(in the rows, 128 means zero)
Which row each row swaps with, under one turn or mirror
K_98: [121 128 129 123 137 119 179 131 115 125 128 106 165 127 156 137 124 100
 119 129]
K_56: [150 166 107 102 146 129 161 164 115  88 122 129 136 138 146 130 103 130
 112 155]
K_614: [159 110 134 120 162 137 148 158 154  98 117 138 128 138 140 106 155 122
 100 131]
K_5: [122 149 102 108 134 119 165 134 152 140 118 186 120 131 138 128 142 143
  93 124]
K_906: [163 124 116 101 163 146 157 158 138  92 104 148 140 131 107 151 140 129
  81 121]
K_351: [141  86 129 123 156 139 148 148 143 128 105 153 112 129 114 153 137 151
 102 138]
K_372: [153 111 117 136 129 158 138 139 127 100 141 137 125 113 126 145  91 148
 127 159]
K_658: [134 164 122 117 145 121 136 156 132 124 122 105 119 147 141 140 134 164
 126 118]
K_95: [142 133 102 127 137 127 122 149 125 108 118 124 198 132 152 118 117  97
 133 128]
K_755: [125 114  99  90 124 137 154 146 133 122 114 115 179 123 166 138 120  91
 113 127]
K_343: [160 146 105 102 150 147 115 159 116  94 105 141 160 115 151 151 103 174
 114 128]
K_911: [132 123 104 123 107 130 135 147 112 118 108 148 107 124 163 163 133  85
 120 122]
K_356: [118 109 103  97 133 137 153 139 119 117 125 208 134 132 143 152 133 131
 120 121]
K_920: [124 135  86 132 114 155 121 144 145 140 131 163 168 124 108 160 140 136
 114 100]
K_547: [135 108 119 101 138 115 134 151 110 131 145 122 170 155 112 127 143 139
 103 152]
K_789: [107 110 102 134 130 174 133 139 141 129 116 128 132 124 109 159 121 124
 120 135]
K_342: [124 109 104 108 108 120 146 143 149 124 123 162 165 148 151  96 139 165
  95 117]
K_277: [167 122 114 131 129 113 106 144 150 121 108 132 145 134 149 121 125  80
 108 117]
K_304: [162 140  88 105 122 124 154 161 110  91 115 135 140 172 165 136  99 146
 128 128]
K_763: [153 108 114  99 114 120 133 153 134 100 117 116 112 139 177 140 105 114
  98 126]
K_995: [130 135  82 107 137 149 108 149 102 138 115 130 153 157 132 178 118 133
 110 116]
K_18: [151 124 107 149 107 128 144 150 132 125 124 197 123 114 144 115 132 126
  92 121]
K_307: [146 133 109 135 149 146 150 150 130 119  98 138 212 122 128 137 123 144
 116 138]
K_164: [144 101 114 124 134 132 140 148 147 119 121 166 194 149 141 131 131  96
  79 134]
K_732: [171 127 102 100 134 110 142 156 117 100 144 152 149 167 142 143 101 130
 137 149]
K_151: [175 140 121 137 135  96 142 130 102 132  93 143 159 129 150 162  98 125
 110 129]
K_247: [127 139 145 120 132 135 166 152 166  97 123 156 147 107 160 128 139 129
  89 121]
K_121: [145 105 115 126 117 113 120 131 122 129 120 167 108 128 158 101 130 123
 118 110]
K_896: [129 117 117 142 136 139 149 118 114 105  86 135 155  99 175 127 136 138
 115 105]
K_85: [168 128 106 123 125 115 128 164 108  99 134 151 169 151 158 126 105 154
 142 145]
K_196: [140 138  99 141 137 134 141 147 102 123 121 127 130 131 154 132  89 145
 140 165]
K_392: [165 129  99 112 141 138 130 162 139 151 116 145 153 132  93 164 149 131
 107 108]
K_317: [163 109 114 164 155 124 109 157 133 123 103 145 180 148 134 147 133 153
 108 127]
K_445: [159 151 122 131 132 127 152 143 127 140 130 147 137 116 115 174 144 123
  96  92]
K_104: [111 105  89 139  97 149 123 151 124 108 116 136 166 138 177 152 121 136
  97 108]
K_39: [116 112 113 140  92 133 180 137 100 123 114 155 150 137 122 148 120 132
  90 122]
K_868: [176 131 104 158 105 128 148 131 137 115 128 117 147 134 127 140 131 166
 106 111]
K_290: [135 150  76 116  93 132 131 147 122 137 111 141 177 139 154 139 137 137
 100  87]
K_332: [138 114 105 121 146 137 171 139 147 118 101 206 148 137 141 143 131 154
 108 123]
K_390: [131 129  98 100 136 152 133 134 158 121 130 118 101 131 166 159 127 147
 112 123]
K_908: [125 124  92  78 132 114 155 123 150 130 112 116 133 156 167 140 123 125
 100 122]
K_766: [123 112 101 119 112 141 138 147 123 119 125 205 151 121 154 144 132 164
 123 117]
K_630: [138 129 114  82 128 131 112 139 119 119 131 162 158 101 160 170 131 122
  81 124]
K_238: [157 107 122 151 136 124 157 146 141 130 122 141 135 143 113 157 133 110
 128 165]

K_342 is swapped with K_343
K_247 is swapped with K_658
K_85 is swapped with K_766
K_164 is swapped with K_995
K_732 is swapped with K_356

